(in the rows, 128 means zero)
M: 3 groups of rows, each row roughly a mix of its group's hidden directions
M (82 x 11)
[[159 110 166 123 126 118 116 152 204 147 144]
 [ 95 158 131 163 150 105 151 111 132 131 198]
 [117 142 102 106  98  97  91 136 127 197 149]
 [133 151 110 121 139  74 126 104 185 112  84]
 [105 161 147 172 148  89  82 127  91 137 153]
 [130 103 116 164 142 107 160 198  93 127 119]
 [130 102 116 111 149  79 105 103 170 149  76]
 [142 151  92 165 121  87 132 185 138 149 160]
 [116 116  83 113  99 199 160 128 126 120 147]
 [161  82 102 100 118 155 134 112  81 103  92]
 [182  78 145  92 114 142 104 139 166 134 107]
 [119 166 139 132 160  95 107 158  71  93 109]
 [ 75 192 122 148 140 110 120 139  86 125 114]
 [133 148 117 168 115 108 148 197  91 115 151]
 [169  71 147 107 121  87 128 128 139 160  92]
 [ 80 186 109 171 140 107 130 136  99 114 109]
 [107 144 128 157 154 108 163 107 115 119 202]
 [113 123 144 184 147  88  92 132  78 145 144]
 [ 95 105 152  70 144 138 120 103 122  71 138]
 [192  63 137 103 123 141 129 129 154 116 125]
 [ 95 138 152 189 165 137 142 131 110  78 135]
 [175 107 143 114 163 104 119 149  84  76 126]
 [170  81 156 100 125  87 129 124 151 150  88]
 [177  65 114 102 107 158 119 113 152 128 105]
 [140  97  96 147 130 134 167 175  90 175 119]
 [107  97 150  72 136 137  82  79 138 128 138]
 [184  87 164 108 128 123 121 157 179 127 126]
 [115 159 170 152 160  61  97 132 135 132 120]
 [130 187  95 101 109  89 121 107 171 113 143]
 [147 127 170 142 152  56  93 127 122 145 109]
 [119  63 155 170 146 138 168 131 124 102 107]
 [132 133 144 126 131 208 161  84 136 123 134]
 [130 120 129 146 106 145 142 179  54 144 146]
 [120  76 119 105 109 129 174 144 177 152  99]
 [ 84 172 113 130 106 139 108 140 113 147  64]
 [116 111 135 111 151  77 129 123 139  86  64]
 [178 112 167 130 140  86  82 107  95 136 119]
 [193  72 143 126 141 121 142 137 155  98 142]
 [ 81 164  99 150 138 125 149 102  68 119 145]
 [101 150 121 164 152 109 168 108 110 117 192]
 [106  99 143  65 128 116  76  88 127 129 130]
 [140 109 102 110 137 139 137 108  48  93 116]
 [122 148  87  74  97 162 153 135 172 139 129]
 [125  94 139 107 150  99  95  87 162 141  76]
 [173  91 142  87 112 144  99 150 143 129  77]
 [143 164 152 152 151  93  72 115  83 124 145]
 [166  73  96 108 119 156 136 102  94 102 103]
 [126 158 150 105 112 101  74  76 158 115 111]
 [192  76 151 120 144 118 143 141 153 102 149]
 [123  64 129 115 114 128 176 141 169 144  96]
 [125 118 140 103 135 129 178 139 195 106  89]
 [148 160 110 187 126 132 181 171 127 120 124]
 [ 71 190 111 159 127 117 121 136 106 132  98]
 [ 88 144  92 104 104 174 167 140 170 127 139]
 [109 112 160 102 148  99 110 100 140  75  80]
 [122 130 110  94 136  67  93 102 177 130 110]
 [113 133 105  96 118 164 181 142 184 109 111]
 [128 144 175 121 117 154  88  62 144 116 110]
 [126 110 137 181 140 106  93 125  63 142 148]
 [121 127 125 108 144  68  88 104 182 120 107]
 [127 117 155 111 103 144 134 127 195 180 154]
 [131 105  99 163 151  96 158 197 123 134 135]
 [115 151 161 106 129 130  89  75 168  88 140]
 [168  89 135 151 147 114 156 119 167 108 182]
 [155 123 119  72 117 142 164 132 183 118  94]
 [102 160 150 167 145  85  79 125  99 144 153]
 [109 154 106 158 159 105 139 118  65  86 142]
 [160 175 101  80 105 134  85 115 114 149 150]
 [150 155 113  70 120 155 157 127 179 104 108]
 [114 151 164 114 133 114  89  86 167  76 129]
 [121 128 111  87 126  65  80 106 160 140 117]
 [149 139 117 164 111  91  83 145 143 189 140]
 [181 105 156 112 148 143 154 114 137  77  90]
 [135 157 110 132 139  79 142 112 179 102  79]
 [150 166  97 148 107 132 116 125 163 180 175]
 [133 195 103 104 116 122  80 122 111 148 160]
 [125 106 140 115 103 151 146 105 182 176 172]
 [109 111 144 104 153  87 125 115 141  73  74]
 [128 113 145 106 136 194 150  69 134 130 104]
 [107 160  88  79  94 143 136 138 171 159 140]
 [116  86 164 107 126 175 128 111  70 127 105]
 [ 82 165  98 167 139 120 159 107  84 115 146]]
which group is each row in? (one row of each group first)
[ 74 152  80 149 108 151 140  86 104 146 126] => S
[135 150 135 186 123 135 155 186 101 105 153] => B
[137 154 159 133 152  53  95 135 137 147 110] => L

[ 79 166 106 162 142 118 150  99  98 126 173] => S
[114 142 150 149 119 120 127 138 208 165 154] => S
[130 153 122 166 131  71 106 176 152 111 159] => B
[127 181 123 153 142 136  85 116  77 111 164] => L
[151 141 120  71 122 137 160 132 187 114  95] => L
[140 133 105 145 115  65  87 158 137 174 132] => B
[136 158 118 141 138  77 135 115 178 100  78] => B
[ 77 168 102 121 104 146  99 118 103 154  84] => S
[123 138 152 154 141  88  72 137 174 109 162] => B
